In the rows, 128 means zero.
First come named moves, each a turn or a mirror, each shown by rows before and after it. For each pair of rows after them, which moves, in which order, take the first row to the second? The first pair is done for you.
q961:
[165  99 104 130  99 148  58 160 144 128 185 128 109 122 110 111 150 124
 136 154 110 138 127 139 114 135 186  90  65  92 129 135 134 126  90 119
 102 130 151 129 155] -> [166  99  99 134 103 147  60 160 147 128 183 125 113 124 110 113 147 125
 134 158 109 135 127 142 114 134 186  84  60 100 131 134 136 128  88 123
 102 130 153 134 164]
[112 121 128 143 105 150 113 150  96 103 136 108 116 157 140 148 140 159
 151 126 134 122 155 135 122 139 134  96 112 126 114 157 103 102 148  96
 122  81 139 107 118] -> [129 137 125 137  96 132 120 161  92 107 143 123 122 143 140 147 139 142
 138 118 134 114 130 123 126 151 123  81 114 127 108 133 121 109 141  97
 119  71 116  97 136]
[130 109 138 139 133 146 108 125 143 131 137 120 135 155 105 110 140 137
 153 139 112 160 159 148 128 107 134 152 115 103 146 163 104 125 146 155
 152 176 168 159 109] -> [174 157 130 121 125  95 113 156 131 128 165 145 139 108 114 122 143  92
 119 107 121 127  94 119 131 136 114 102 122 110 133 100 159 132 127 163
 143 140  87 129 145]
[119 122 148 126 119 134 182 127 168 143 117 140 126 129 123 138 113 147
 108 100 168  98 152 128  46 134 163 155 125 117 109 160 114 180 130 130
 148 189 128 183 164] -> [130 134 146 123 119 116 180 138 168 140 129 148 127 115 129 139 110 132
  94  87 172  82 127 119  49 149 156 141 128 119 102 138 134 183 124 127
 150 174 101 171 181]
q210:
[144 114 117 124 119 130 100 121 140 144 132 135 130 131 103 101 124 111
 123 128 128 142 107 152 146 123 148 144 107 142 133 128 138 136 124 143
 114 145 152 145 117] -> [131 113 114 122 125 134 110 109 127 142 117 126 128 143 105 104 118 128
 129 140 130 150 124 156 152 119 146 148 114 147 135 132 136 129 136 132
 110 134 151 137  98]
[131 181 109 178 144 140  87 147 153 100 147 112 137 111 115 123 149 126
 134 129 156 179  98  83 129  73 128 152 100 138 140 102 167  91 120 165
  82 109  90 114 104] -> [112 179 103 178 146 139 101 131 137  95 126 110 132 119 122 123 145 144
 144 137 156 183 118  84 133  77 117 159 115 146 137 112 161  89 138 146
  85  92  89 110  86]
[154 127 163  92 135 109 112 127 127 132 116 125 137  93 140 119 185  53
 150 155 125 141 114 107 151 136 116 156 135 114  90  91 113 157 109 168
 141 123  69 153 128] -> [147 119 152  92 131 108 113 124 132 128 113 116 134 107 134 107 182  56
 148 168 115 162 114 110 163 129 120 161 118 117  90  90 114 156 113 168
 124 123  73 154 113]
q827:
[152 211  98 162 101 115 161 116 181 143 121 164 158 132 123  82 128 100
  91 162 121 115 103 142 130 114 128 161  75 111  77  49 191 163 119 174
 101 138  95 138 131] -> [139 196  83 169  92 122 147 110 184 133 126 152 152 143 117  71 133 108
  92 172 114 140 116 146 141 108 143 156  50 105  78  61 184 154 119 175
  78 135 109 134 112]
[203  95 141 112 120 144 123 134 157 149 113 119 130 111 111 117 187 125
 139  95 153 112  81 114  73 132 147 130  91  95 114 147 155 151 112 153
 168 139 138 138 186] -> [179  72 119 125 103 160 109 132 156 133 109 102 125 133  99  99 185 147
 144 115 141 143  99 121  96 125 166 128  57  80 117 161 141 130 121 147
 139 133 168 138 161]
[169 132 133 132 126 121 106 163 146 121 171 139 129 119 127 141 142 114
 123 102 130 111  89 124 117 139 141 103 100 113 115 106 147 140 109 131
 126 142 116 133 164] -> [156 116 116 146 110 134  90 168 147 111 168 124 122 131 119 128 145 124
 129 115 116 136 102 130 131 131 151 105  78 103 118 116 137 124 112 123
  96 135 138 132 148]
q641:
[135 134 149 155 101 148 110 171 104 120 175 135 126 122 136 170 145 151
 152  80 145  94 143 114 100 168 125  80 141 112 124 131 110 107 127 109
 154  97 111 102 153] -> [156 155 113 141  94 112 110 164 116 110 173 132 123 105 118 135 127 121
 113 100 120 129  93 108 129 164 126  83 115 111 115  88 159 117 117 123
  97  90  82  87 145]
[143 152 159 142 116 134 145 149  74 126 149 127 129 129 150 135 139 159
 139 117 138  93 120 153 115 106 113 136 135 132 136 123 142 124 128 113
 133  93 127 126 149] -> [152 158 153 140 112 119 136 159  93 127 161 120 124 122 148 122 133 143
 128 120 123  98  98 151 122 108 122 135 118 129 134 107 157 123 113 125
 110  92 119 126 158]
[115 124 146 117 149 154 131  84 130 146  75 146 141  73 120 103 137  84
 151 111 124 102 107 138 108 103 148 144 177 126 127 125 144 143 175 186
 147 198 179 199 121] -> [115 130 130 111 146 139 130  83 134 142  78 144 138  68 114  91 126  76
 137 116 116 110  92 135 121 100 140 143 171 130 122 109 162 140 172 190
 126 194 164 190 116]
[150 118 201 119 157 138 133  83 158 157 152  76 135 144 103 158 167 141
 125 115 169 131  89 116 147 159 123  86 154 136 153 155 134 168 114 132
 173 174 112 156 116] -> [159 121 176 107 155 105 139  71 163 151 147  75 137 132 100 139 157 125
  98 138 146 146  60 108 171 157 126  88 142 137 140 131 169 167 109 141
 135 156  91 148 104]
Now pairs of rows:
(two moves a pair)
[130  88 153 151 113 122 128 119 183  85 155 125 128 178 101  97 108  95
 100  92  94 126 134 118 101  90 151 101  85 131 119 144 135 158 128 129
  48 100 149 154 125] -> [124 107 142 142 105 101 145 119 160  83 142 132 127 169 112 105  97  92
  88  84 101 121 126 101 111 106 139  89 113 148 112 111 157 156 133 119
  41  69 110 133 115] | q210 then q961
[191 120 122 130  42 112 138 172 148  87 162 117 154 137 109 109  94 111
 114 116  82 168 111 163 109 126 139 117 100  66 163 134 114 139 114 144
  70 133 116 156 171] -> [175 100 141 132  63 136 144 151 150  97 144 107 159 154 110 113  89 130
 138 127  90 164 151 182  95 115 143 148 117  60 171 172  80 151 122 144
 105 170 149 176 169] | q827 then q961
[118 120 126 115 147 134 125 100 147 136 103 124 142 130 126 134 120 144
 131 147 126 129 147 163 143  97 146 166 135 133 139 133 120 139 137 135
 111 159 162 140 107] -> [118 146 137 115 147 122 146 110 122 143  97 139 147 115 148 165 126 144
 132 114 152  94 140 139 127 126 117 137 171 149 126 121 128 140 141 120
 139 122 123 118 122] | q961 then q641
[168 125 144 120 139 142 107 118 136 105 126 137 133 112 114 165 145 164
 115  92 117 127 112 145 122 119 136 115 115 143 131 175 112 134 109 142
 136 130 163  98 127] -> [159 121 132 119 128 142 102 115 140  99 119 130 126 119 106 154 140 164
 111 107 109 143 118 146 134 109 144 120 105 142 133 170 114 129 114 138
 115 126 166  93 113] | q210 then q210
[ 87 155 113 127 112 119 158 124  79 118 106 139 134 140 144 139 122 144
 123 114 142 120 136 114 127 149 106  99 158 160 115 107 138 103 156  98
 123  71  83  94 102] -> [ 94 146 155 132 121 146 155 132  84 130 113 142 135 145 146 162 135 153
 153  91 157  88 159 123  94 148 109 104 173 156 121 133 107 117 153 102
 174  97 109 114 127] | q961 then q210
[100 156  94 130 128 148 141 106 131 132 104 121 105 137 127 119  67 223
 113 181 101 182 183 151 166  67  84 127 148 128 157  60 124 104 142 117
 171 110 147 141 119] -> [135 188 132 112 148 126 149 127 146 166 124 147 115  97 137 144  81 182
 104 142 118 119 143 139 132  81  69 119 175 132 154  42 142 136 119 137
 221 139 107 148 177] | q827 then q210
[135 114 135 102 158 156 109 136 157 122 154 152 108 111 124  91 112 103
 161 141 107 127 117 137 108 123 128 146 113  72 152 127 129 133 105 166
 142 140 171 159 157] -> [ 98 105 112 105 157 157 128 108 140 114 116 133 110 134 127  84  97 131
 166 168 102 157 143 138 126 118 127 157 123  87 149 131 126 122 127 151
 128 120 181 146 112] | q210 then q210
[129 121 118 119 134 134 111  96 143 153  91  88 132 168  95  68 115 119
 110 179  92 187 173 177 144  91 138 218 142 105 130 127 145 111 139 160
 127 224 143 187  98] -> [140 115 130 121 131 143  99 101 153 153 103  91 130 165  96  71 123 118
 114 166  96 180 175 179 132  89 150 211 132  92 129 136 137 110 133 155
 135 234 157 192 114] | q641 then q641
[ 71 111  93 115 120 145 168 117 118 157 127  80  96 149 132 113 113 140
 119 159 102 129 150 162 131 103 165 162 110 146 144 140  98 104 129 159
 145 162 199 140 123] -> [104 142  62 116  95 105 159 146 115 137 152  90  92 124 135 101 115 116
  93 149  92 136  92 133 157 121 165 113  83 146 128  81 146  85 115 157
  96 114 152 109 132] | q961 then q827
[115 137 186 112 144 106 128  99 175 173 104 115 108 118 131 160 142  96
 158 111 120  94 166 141  74 109 105 156 167 133 134 103  98 158 134 161
 179 142 136 132 160] -> [115 105 155 125 110 125  80 106 199 143 122  93  94 141 106 117 143 107
 159 146  86 157 169 153 112  88 144 157  89 103 132 112  98 130 127 169
 115 149 186 133 131] | q210 then q827
[136 147 132 108 114 115 112 128  99 140 125 124 126 134 129 118 127 133
 115 146 146 140 141 120 133 149 135 114 135 124 125 106 141 119 111 135
 116 140 133 125 119] -> [146 145 142 116 114 124 104 139 108 139 133 124 125 134 127 119 131 131
 120 136 147 135 135 123 125 143 140 112 131 118 130 109 137 122 106 136
 116 148 143 131 135] | q641 then q641
[ 81 119 100 155 142  88 123 138  83 142 114 165  88 117 126  93 120 142
 138 121 106 142  94 112 157 118 115 159 124 117 111 150 150 104 138 146
  82 157 148 118  97] -> [ 81 117 142 155 154 101 127 149  78 161 117 181  96 110 140 123 134 146
 160  84 124 100 114 115 123 130 107 157 157 117 120 170 121 116 135 134
 136 174 150 129 126] | q641 then q827
[159 147 139 142 151 183 114  96  97  86  98 127 101 151 138 131 117 142
 118 106 119  95 121 143 115 152 140 105 149 168 111 115  98 143 171 130
 142 104 132 139 168] -> [178 153 122 134 148 164 108  98 105  82 104 132  96 138 127 117 107 115
  94 107 106 103  93 138 131 149 151 103 124 161 104  90 130 146 162 147
 114 104 114 133 171] | q210 then q641
[147 107 125 139 135 139 108 123 159 128 140 122 131 127 128 102 139 110
 138 137 123 148 124 133 112 125 141 136  87  93 118 147 134 131 133 131
 125 195 143 129 140] -> [108 103 118 142 141 144 131  99 132 123 109 108 134 143 137 105 129 136
 143 155 124 162 157 135 123 129 131 146 114 109 117 159 124 123 159 112
 128 179 142 115 103] | q210 then q210
[120 139 113 127 135 101 136 123 107 128 131 145 133 119 124 126 121 105
 116 152 112 125  99 126 128 102 111 129 138 134 135 108 155 128 138 136
 122 113 119 113 137] -> [101 120 135 142 127 135 127 127 100 130 129 143 133 144 128 147 126 136
 150 140 128 116 136 134 106 103 114 137 141 131 144 147 112 122 145 125
 150 119 148 117 138] | q827 then q641
[ 86 167  61  99 129 111 124 118 182 135  78  99 133 126 140  94 122  61
 121 161  96 211 120 103 141  99 125 148 147 120 142  99 148  91 113 149
 108 134 136 116  98] -> [ 76 162  82  96 151 123 138  99 181 152  63  99 134 132 139 107 118  61
 137 163 105 191 144 117 121  91 116 181 170 128 148 122 131 105 120 152
 142 161 149 139 106] | q827 then q961
[ 95 107 101 133 133 106 146  72 109 135 103  95 184 165 143 136  76 158
 127 151 116 148 123 113 132 108 115 150 193 154  85 127 116  96 158 135
 180 140 114 164  80] -> [149 117  87 125 118  80 116 100 150 134 146 100 177 138 117 103  80 117
  93 154  95 162  63 111 151 104 132 139 135 133  79  90 152 107 129 170
 139 158 106 171 104] | q641 then q641
[118 115 132 143 111 135 136 136 123 123 103 125 134 153 136 144 126 123
 129 100 139 114 120 154 108 116 144 135 139 158 122 141  92 133 132  98
 159 109 136 127  99] -> [125 120 103 133 105 115 138 128 116 116  98 121 136 146 130 127 112 110
 111 113 127 139 102 150 131 113 143 134 131 165 115 115 124 129 130 106
 121  98 118 119  87] | q641 then q641
[122 122 155 126 119 144  83 117 137 115 121 144 120 142 139 129 147 173
 146 110 147 122 151 123 116 146 127 133 133 133 152 153 123 107 158 118
 122 114 128 119 125] -> [132 127 145 129 109 135  80 127 134 111 134 146 120 136 134 123 150 166
 137 111 150 126 135 120 126 158 132 116 123 130 139 136 135 106 152 107
 105  98 119 109 128] | q961 then q827
[144 122  70  82 120  96 159 111 158 115 125 130 128 136 105 107 109  96
 102 155  85 134  91  96 191 136 121 153 114 118 115  97 113 141 107 112
  85 109 125 136  89] -> [135 141 115  89 116  96 176 130 121 132 132 154 134 121 140 159 127 112
 126 102 126  73 102  81 153 167  88 123 165 141 116 105  98 144 113  88
 148  79  97 119 126] | q641 then q961
[ 74  97 175 120 180 128 155 145 155 162 122  89 105 124 131 148 131 135
 174 133 162  99 127 139 117 133 163 169 179 129  78 163  94 161 140 133
 158 147 130 176 113] -> [105 135 150 115 154  91 148 177 146 150 147 105 102  90 133 149 137 101
 140 118 161  91  63 113 124 158 153 119 165 133  61 103 146 158 125 137
 125 103  70 146 132] | q827 then q961
[ 99 106 136 115 123 150 105 127 160 135 129 121 128 136 107 115 109 125
 128 121 102 128 139 159 133 123 148 127 111 139 143 149 112 125 113 145
 139 171 179 161 120] -> [107 137 110 101 116 115 120 120 152 126 120 128 128 110 108 101  99 102
  96 126  97 136  97 140 156 132 135 113 116 157 131  98 162 123 105 151
 111 143 133 137 113] | q641 then q961
[133 140 134 118 136 111 135 117 117 141 148 127 130 113 131 133 122 105
 122 126 132 100 128 129 101 153 116 122 156 131 137 110 121 135 134 136
 154 141 110 119 135] -> [124 117 131 125 137 134 123 109 130 135 146 114 126 129 122 115 120 118
 132 145 117 125 143 145 104 131 132 142 130 119 143 136 105 128 129 139
 148 167 150 138 129] | q210 then q961
[120 147 111 123 157 109 153  90 106 135  85 131 127 127 145 129 119 129
 134 131 119 125 107 118 136 127 107 130 158 173 115 113 147 147 159 136
 141 112 104 138 123] -> [113 126 125 123 164 134 146  87 118 141  81 124 121 143 140 131 126 140
 154 136 114 129 127 131 123 115 120 148 157 165 122 150 119 155 160 141
 162 139 144 158 126] | q210 then q961
[ 84 153 126 109 206 102 130  47 133 127 100 153 108 162 111  97  72 119
 145 129 117 139 196 106 131 115 106 171 163 145 185  79 101 157  99 149
 107 193 111 172 115] -> [ 71 137 119 125 193 117 114  48 130 118 101 140 105 175 108  92  72 137
 158 137 105 159 212 112 135 108 122 168 139 138 185  90  87 145 109 146
  86 188 138 167 104] | q210 then q827
[131 118 104 120 131 114 118 123 167 136 127 107 133 123 105 110 120 103
 111 142 104 171  95 146 163 110 155 138  81 111 126 118 133 134 119 146
  84 152 155 130 120] -> [123 116 129 113 158 129 128 103 172 154 115 115 137 132 113 123 119 105
 122 140 118 143 123 158 139 107 144 169 114 119 143 139 120 155 122 146
 131 183 168 154 127] | q827 then q961
[156 108 137  95 122 107 110 132 158 134 148 133 138 125 122 124 131 109
 136 113 137 122 108  97 137 133 142 109 109 120 119 133 150 136  69 192
 120 167 130 123 154] -> [144  97 143  96 139 119 118 117 162 136 142 128 142 133 126 125 131 118
 149 120 139 120 129 109 128 122 142 127 118 120 125 148 135 148  78 190
 135 188 148 138 154] | q961 then q827
[ 91 111  89 117 107 122 124 165 111 124 105 137 120 112 143 131 118 122
 127 124 120 176 133 117 128  84 150 105 123 137 131  97 146 100 104 104
 121 113  97 103  98] -> [102 110 114 122 103 134 120 174 110 135 119 149 119 109 153 159 130 134
 142  95 137 146 137 115 107  99 147  93 133 138 137 111 127 101  99 100
 152 115  95 106 128] | q641 then q961
[140  96 150 145  88 163  80 171 151 127 182 100 125 101 117 158 150 127
 139 114 153  99 131 168 114 109 168 100  96  84 104 151  86 113  89 150
 132 160 194 154 175] -> [163 129 160 124 115 133 113 161 152 153 174 121 136  74 126 170 147  95
 122  99 160  62 101 159  97 118 145 106 136 101 102 125 112 145  79 159
 166 171 146 164 201] | q210 then q827
[125 124 129 136 142 156 133 108 114 131 112 115 147 129 135 140 145 150
 140 134 139 116 156 137 103 115 119 123 155 126 124 155 112 130 136 116
 162 123 150 118 123] -> [131 107 128 144 123 162 111 122 127 129 127 108 141 134 126 128 155 154
 144 138 130 125 152 141 110 107 134 116 130 109 126 156 105 121 128 121
 152 133 165 123 127] | q210 then q827
